In the rows, zero is written as 128.
Each path below is one point turned by a fixed rotation once a step. After each direction that follows a path, write how fast that rotation turns it, in degrees a step (0 if it stays still).
Each turn is a multiple of 5 degrees from 10 to 175, or 0.
Each row of a path follows its step; steps can be skipped.

step 2: [127 122 135 131 127 135 129 122 130 126 123 123 126 129 121 122 132 122
 120 144 129 139 127 118 118 128 128 129 133 137 130 123 123 132 122 129
 128 120 127 129 119 126 135 122 135 135 127 139 122 130 134 130 128 127
 135 130 127]
step 7: [129 127 124 135 132 135 126 123 125 126 125 134 136 131 115 126 128 139
 121 130 122 130 131 130 126 126 128 144 135 131 124 128 125 131 120 124
 131 119 123 135 119 128 128 137 127 120 123 132 123 117 132 125 126 126
 127 128 121]
step 10: [126 124 125 143 118 136 125 123 126 130 121 131 134 129 130 125 127 130
 113 132 127 133 129 124 129 122 140 133 131 128 127 123 122 132 122 135
 134 130 138 126 117 131 132 118 130 126 128 131 119 130 131 121 129 126
 132 128 125]
step 11: [123 132 132 131 132 130 127 125 136 125 123 132 134 130 121 123 114 129
 127 128 133 118 126 117 134 126 129 132 127 126 114 132 124 135 124 121
 124 121 129 129 139 129 136 130 128 128 129 136 115 130 137 130 133 124
 130 132 129]
step 13: [126 121 135 122 128 131 134 125 134 136 125 123 137 124 135 116 125 131
 123 132 134 137 120 126 129 129 134 135 138 129 121 119 126 131 119 121
 124 129 128 139 129 129 134 125 130 124 132 133 118 132 124 123 135 134
 130 125 124]
step 14: [121 115 129 126 120 127 124 125 125 124 124 130 137 128 126 124 121 122
 133 132 131 124 136 124 133 130 131 144 133 126 130 131 124 127 127 128
 130 124 141 125 133 136 134 126 127 137 126 136 128 122 133 133 134 122
 121 117 129]
step 15: [133 121 126 133 125 136 134 120 138 127 137 129 129 131 115 123 123 125
 122 138 139 130 128 125 122 132 125 131 131 130 122 133 130 131 120 131
 128 127 121 137 118 127 126 125 128 130 121 139 122 122 133 123 128 129
 131 123 124]
step 16: [133 127 128 120 118 126 128 125 132 126 117 121 133 124 130 130 125 127
 130 133 126 128 124 124 123 123 127 143 134 118 116 118 120 130 123 133
 121 121 126 128 123 126 126 128 135 135 132 137 127 131 132 138 134 123
 129 132 128]
step 18: [126 131 122 128 122 130 127 125 120 123 126 137 130 124 122 120 131 123
 127 133 130 136 136 117 124 125 136 144 132 127 122 124 130 126 117 132
 124 130 122 133 124 135 131 121 130 124 136 132 130 128 135 117 128 122
 133 131 124]
step 28: [129 119 125 137 125 137 134 125 134 120 131 134 137 116 125 125 119 131
 126 129 134 128 135 117 132 126 128 132 125 118 128 127 132 135 123 128
 133 128 126 132 120 126 137 123 125 129 129 143 130 119 130 123 128 123
 129 126 129]
Speeds:
[127 128 131 127 128 127 130 128 131 126 128 127 127 128 131 128 129 127
 128 128 128 130 125 128 126 128 129 127 130 127 129 125 129 129 131 127
 129 129 125 127 126 128 126 127 131 129 127 128 127 128 127 131 127 128
 128 129 129] | 100
[129 130 128 128 129 125 130 130 127 126 127 130 130 128 126 126 130 128
 131 128 127 129 127 128 127 130 129 129 128 131 129 125 128 129 128 125
 128 126 128 130 129 128 129 126 127 126 128 127 127 130 127 128 128 127
 127 126 127] | 60
[128 128 124 126 128 126 129 126 126 128 127 127 125 128 129 129 130 127
 127 129 131 129 126 128 130 126 130 128 128 129 128 127 126 130 126 126
 126 128 128 127 128 127 127 129 127 128 130 128 125 129 127 127 131 127
 130 129 128] | 135

step 2: [125 131 120 124 132 128 125 140 130 135 136 137 124 128 128 124 119 136
 131 121 125 117 134 127 136 124 131 137 132 131 127 125 134 126 125 124
 131 135 127 131 134 133 130 131 120 125 127 126 122 126 133 135 140 127
 122 125 134]
step 3: [127 121 132 119 131 128 141 129 122 133 139 137 125 132 138 122 127 135
 123 124 138 123 129 126 125 125 129 127 132 131 125 126 129 135 134 131
 132 139 132 125 124 131 132 126 127 120 125 122 132 131 129 118 135 136
 123 128 124]
step 4: [135 123 135 131 127 121 132 128 114 126 124 124 123 142 129 116 130 135
 132 134 133 133 125 127 127 133 122 122 124 131 120 133 123 134 133 133
 127 130 130 119 129 120 129 137 132 123 130 124 124 128 129 130 134 130
 134 124 128]
step 8: [124 124 132 119 130 125 138 121 127 120 126 128 124 124 128 131 119 129
 132 122 132 116 130 135 132 132 130 129 126 123 122 138 126 129 130 132
 135 125 126 131 126 126 125 130 128 118 136 137 129 125 130 123 132 134
 131 141 139]
step 9: [125 135 122 131 125 130 133 126 130 117 125 124 120 127 126 120 121 134
 129 128 137 130 132 127 128 134 135 130 132 135 131 130 132 142 137 128
 129 124 134 134 138 127 128 129 129 123 127 127 134 122 119 133 136 131
 137 129 136]
step 18: [127 129 122 130 120 130 118 138 128 125 132 129 121 136 128 124 115 129
 121 134 128 124 133 132 122 123 130 122 126 122 132 126 120 127 118 130
 128 131 124 124 126 130 126 129 118 119 132 125 135 122 138 122 130 126
 133 131 120]
step 21: [128 129 131 123 126 120 132 137 128 126 122 133 130 134 132 125 122 137
 130 131 129 128 126 129 122 130 130 134 133 134 125 122 131 133 130 128
 133 129 131 129 134 131 122 131 127 134 127 125 130 144 135 132 150 131
 132 131 129]
step 22: [126 118 127 129 137 125 130 137 124 134 132 133 125 128 135 132 123 135
 119 125 132 136 124 135 118 132 123 130 137 139 121 129 123 127 138 137
 126 122 129 122 132 130 131 131 130 124 136 118 130 129 129 123 130 125
 132 127 129]
step 25: [119 132 123 128 123 124 134 136 134 129 140 127 123 124 131 131 129 128
 127 118 131 129 126 135 123 129 143 128 129 120 122 129 128 139 128 126
 126 135 124 131 128 120 130 131 120 137 135 131 128 122 124 125 132 134
 125 134 132]
step 29: [132 124 130 128 121 131 126 145 116 124 137 125 129 134 129 125 119 126
 124 126 125 133 121 120 131 123 131 130 122 135 131 118 135 132 127 125
 120 123 125 123 126 124 126 135 130 125 127 131 137 128 126 126 134 124
 124 135 124]
Speeds:
[130 130 127 128 127 129 126 129 129 129 128 127 128 128 125 128 128 129
 127 128 129 129 127 128 130 131 129 125 128 126 125 128 128 124 127 130
 128 128 129 126 127 129 130 128 128 129 125 128 129 126 129 130 132 128
 128 129 129] | 135
[127 129 127 126 126 131 129 127 128 129 129 128 126 128 128 125 129 127
 127 126 128 127 132 129 127 127 129 128 127 127 129 128 125 130 127 130
 128 130 128 131 128 129 130 129 127 127 126 129 127 127 128 127 128 125
 129 126 131] | 45
[129 128 126 130 128 127 127 128 127 129 128 129 130 127 129 127 129 129
 130 127 131 129 127 128 125 128 128 129 128 125 127 131 124 130 128 127
 126 126 131 127 128 127 126 126 127 129 127 127 129 128 129 127 129 127
 126 126 128] | 120
[129 129 129 128 126 127 128 127 131 127 130 131 129 128 129 127 128 128
 128 130 128 129 127 128 129 127 130 127 130 124 129 127 127 126 129 126
 128 127 127 128 129 129 129 130 126 128 132 131 127 126 129 128 127 127
 125 128 128] | 60
[129 128 127 131 127 128 130 124 127 127 127 127 128 129 126 129 127 129
 127 126 127 127 128 125 130 129 128 128 129 126 128 129 129 130 128 129
 129 126 128 130 130 128 126 128 128 128 128 126 125 130 129 132 127 130
 127 129 130] | 95
[129 128 125 128 128 128 127 127 126 130 125 127 127 126 128 127 129 127
 126 127 127 129 128 131 129 128 127 126 128 129 134 126 128 129 127 127
 131 127 129 126 127 128 126 127 128 128 127 130 129 127 129 129 128 127
 126 128 126] | 20

step 0: [127 128 127 120 124 128 123 123 125 131 122 132 132 129 127 129 131 117
 125 123 124 126 126 133 126 134 135 135 124 128 134 135 122 131 136 128
 122 139 126 133 138 118 129 124 124 124 121 134 123 131 129 133 127 111
 136 116 120]
step 2: [121 132 132 134 115 128 131 119 130 135 135 129 127 141 127 119 126 129
 133 124 124 132 128 145 126 117 128 128 124 125 125 133 131 125 129 126
 142 129 133 132 133 127 129 130 133 133 124 125 120 126 124 132 134 128
 127 124 139]
step 3: [131 139 127 128 122 115 123 133 141 123 126 123 125 135 132 122 126 129
 130 132 135 124 132 131 117 126 130 126 123 141 134 124 127 128 140 128
 134 127 129 120 121 136 130 127 130 136 127 130 131 128 134 127 128 123
 139 123 125]
step 8: [126 120 130 127 130 130 131 140 135 131 124 127 130 129 135 127 135 128
 126 127 139 130 116 131 128 131 141 140 131 128 137 119 122 124 118 125
 128 122 129 128 130 130 124 127 132 135 128 132 128 137 131 125 119 112
 127 127 131]
step 11: [128 126 124 123 136 124 133 120 131 129 121 130 111 125 127 135 125 128
 123 129 136 137 132 127 129 133 129 134 116 128 134 131 127 127 126 135
 136 125 126 123 114 125 121 127 132 121 130 125 125 120 130 124 136 120
 136 120 125]
step 17: [129 123 125 132 130 130 129 116 123 121 139 131 133 128 132 124 121 131
 130 118 135 127 131 118 130 130 139 130 122 130 123 124 134 124 123 131
 134 135 130 128 128 125 137 133 114 131 128 132 132 136 122 122 123 136
 129 136 118]
step 18: [136 124 134 126 131 120 128 113 123 128 132 129 126 121 132 121 125 132
 116 122 133 123 122 121 140 136 128 124 131 129 142 129 123 135 130 123
 124 136 137 131 124 129 121 130 127 122 131 133 127 122 127 134 134 121
 127 128 127]
step 20: [129 130 129 131 131 131 135 129 130 128 136 122 127 120 134 123 126 142
 133 133 126 130 121 125 128 130 121 127 124 119 133 124 141 129 130 121
 139 127 128 126 131 132 138 135 128 126 122 127 129 123 133 124 131 129
 113 131 143]
step 22: [138 122 131 126 139 131 126 129 122 124 125 125 120 127 136 134 126 139
 122 130 129 113 127 121 128 130 125 121 134 132 140 130 124 135 132 119
 127 128 130 124 126 123 130 132 116 123 136 126 133 128 127 129 132 132
 140 133 127]
step 25: [120 131 136 130 139 126 134 123 130 124 144 126 128 127 125 122 128 125
 128 117 138 126 128 126 128 127 123 123 138 132 121 130 126 134 142 128
 130 128 125 128 132 129 129 141 131 121 133 123 122 133 118 128 126 120
 122 130 129]
Speeds:
[128 127 127 127 128 128 129 129 129 130 127 127 128 130 125 127 127 129
 130 129 128 133 130 128 128 128 126 125 126 127 128 131 130 129 128 130
 128 129 127 130 127 128 126 130 127 127 128 125 128 127 128 127 127 126
 126 129 131] | 80
[127 130 130 124 127 129 127 127 130 127 128 128 130 129 128 125 128 129
 126 128 129 126 128 128 131 127 130 127 129 125 126 128 127 129 129 129
 127 125 126 128 128 128 126 128 129 129 129 128 128 130 129 127 127 126
 127 130 130] | 170
[133 128 128 127 130 128 128 126 129 132 128 126 128 125 128 128 128 129
 126 127 129 129 128 127 129 129 128 127 127 128 126 128 131 127 127 129
 129 126 130 128 128 130 128 130 126 127 128 128 128 131 127 130 129 128
 129 129 128] | 10
[127 127 127 128 130 128 131 128 126 125 127 128 129 127 129 130 130 129
 128 128 129 126 127 127 126 127 129 125 128 126 127 126 128 128 131 129
 125 128 128 131 127 129 129 130 126 128 126 128 127 126 125 129 131 129
 127 129 130] | 10
[130 126 127 127 127 126 127 128 128 126 127 130 131 129 130 129 127 128
 127 127 128 130 127 129 127 131 128 126 131 129 127 126 128 128 129 127
 129 128 129 129 130 127 128 129 125 125 128 128 129 131 127 125 126 127
 126 127 128] | 85

step 2: [138 128 117 127 131 124 125 130 138 123 130 121 120 132 132 125 128 124
 138 133 129 135 120 135 132 129 122 128 117 133 125 133 131 125 132 126
 116 121 126 134 125 127 127 126 132 123 138 135 126 132 119 129 120 121
 131 130 132]
step 6: [130 124 131 127 119 119 125 131 130 129 124 126 121 128 126 122 126 117
 133 116 122 132 131 130 132 120 130 136 136 134 125 127 129 134 120 130
 136 125 125 130 118 126 132 114 120 129 135 127 129 131 138 135 126 136
 129 127 125]
step 9: [131 122 133 125 138 124 134 126 132 131 119 126 122 125 126 129 124 127
 131 123 131 122 125 129 133 124 127 122 146 126 129 129 125 129 122 129
 131 118 132 130 136 121 122 128 129 131 130 129 137 129 133 125 114 129
 128 142 125]
step 14: [126 123 131 125 127 116 121 131 131 126 127 118 119 135 122 133 127 134
 139 127 123 137 129 116 124 124 124 124 125 131 125 129 122 117 129 125
 128 133 126 130 122 133 121 119 131 127 133 140 135 132 125 136 128 128
 126 128 134]
step 19: [137 129 122 124 124 135 118 135 125 129 119 117 123 133 129 137 122 121
 128 127 132 121 123 128 137 127 124 138 126 124 122 130 127 132 130 123
 131 114 126 133 126 120 131 128 133 128 127 134 123 128 119 131 132 126
 133 134 121]
step 20: [136 126 131 125 132 130 124 127 131 134 127 127 129 133 117 127 130 136
 133 124 119 130 118 120 139 128 125 128 134 136 126 127 135 130 129 122
 123 129 117 120 127 132 122 123 129 130 122 132 142 134 123 138 128 128
 119 126 129]
step 22: [139 126 126 125 137 123 124 130 134 126 126 113 130 128 126 127 126 121
 140 129 128 126 123 132 127 132 132 128 119 140 126 136 132 118 136 139
 131 124 131 131 129 126 126 133 134 128 122 132 127 130 135 132 121 119
 131 125 125]
step 23: [134 128 132 125 127 127 130 127 134 119 129 133 113 124 125 129 129 128
 136 126 125 140 128 125 138 129 121 132 131 129 130 135 133 135 125 135
 134 131 127 120 127 123 117 123 124 115 137 129 131 133 128 127 129 123
 137 121 122]
step 26: [129 127 142 129 131 124 123 126 135 128 117 130 121 131 120 127 125 128
 135 124 123 124 129 126 135 122 139 129 142 129 131 128 128 120 120 121
 127 131 126 126 119 129 129 128 116 128 129 134 132 131 132 140 132 128
 129 131 125]
step 27: [120 114 127 123 130 132 126 128 129 124 127 113 121 124 127 115 116 120
 127 129 128 126 124 131 132 123 121 124 130 122 128 116 129 126 124 132
 126 123 124 134 128 127 128 116 125 123 128 127 121 126 125 132 135 127
 122 129 132]
Speeds:
[125 129 129 129 129 127 130 127 129 127 127 130 126 130 130 127 128 128
 130 128 129 130 129 126 127 127 128 128 125 128 127 129 127 125 129 128
 128 128 127 128 124 130 128 128 128 126 128 125 127 130 129 128 127 126
 129 127 126] | 35
[129 126 130 129 125 127 128 130 127 131 132 128 129 128 128 127 129 127
 129 130 126 129 129 129 129 125 128 127 126 131 129 127 129 126 129 127
 128 126 127 128 126 130 129 129 128 128 129 131 130 127 130 128 127 129
 127 128 130] | 175
[126 129 130 128 128 127 127 129 129 129 129 128 127 131 129 129 129 128
 130 125 128 127 128 126 129 129 126 127 129 130 130 129 127 130 127 127
 129 128 130 124 129 129 127 126 127 129 126 128 131 128 130 127 127 130
 129 127 126] | 130
[128 127 128 128 130 128 126 127 128 126 129 128 128 127 127 131 133 127
 130 130 130 127 130 127 130 129 129 128 127 128 129 131 128 129 129 128
 127 127 129 127 128 131 129 127 127 128 129 130 128 129 126 131 130 127
 127 127 127] | 120
[128 128 131 126 125 125 127 128 128 128 127 127 126 130 130 129 128 128
 127 130 131 127 128 126 127 126 131 129 128 129 129 129 127 128 126 127
 129 127 130 130 128 127 127 128 128 130 129 128 128 128 126 129 126 129
 130 131 129] | 145
[129 129 128 126 125 127 127 126 127 126 127 129 128 131 128 127 130 124
 129 127 128 131 130 131 129 129 129 128 128 127 130 127 128 130 131 129
 128 127 130 129 128 127 125 128 129 127 127 126 127 130 130 128 129 129
 127 126 129] | 65
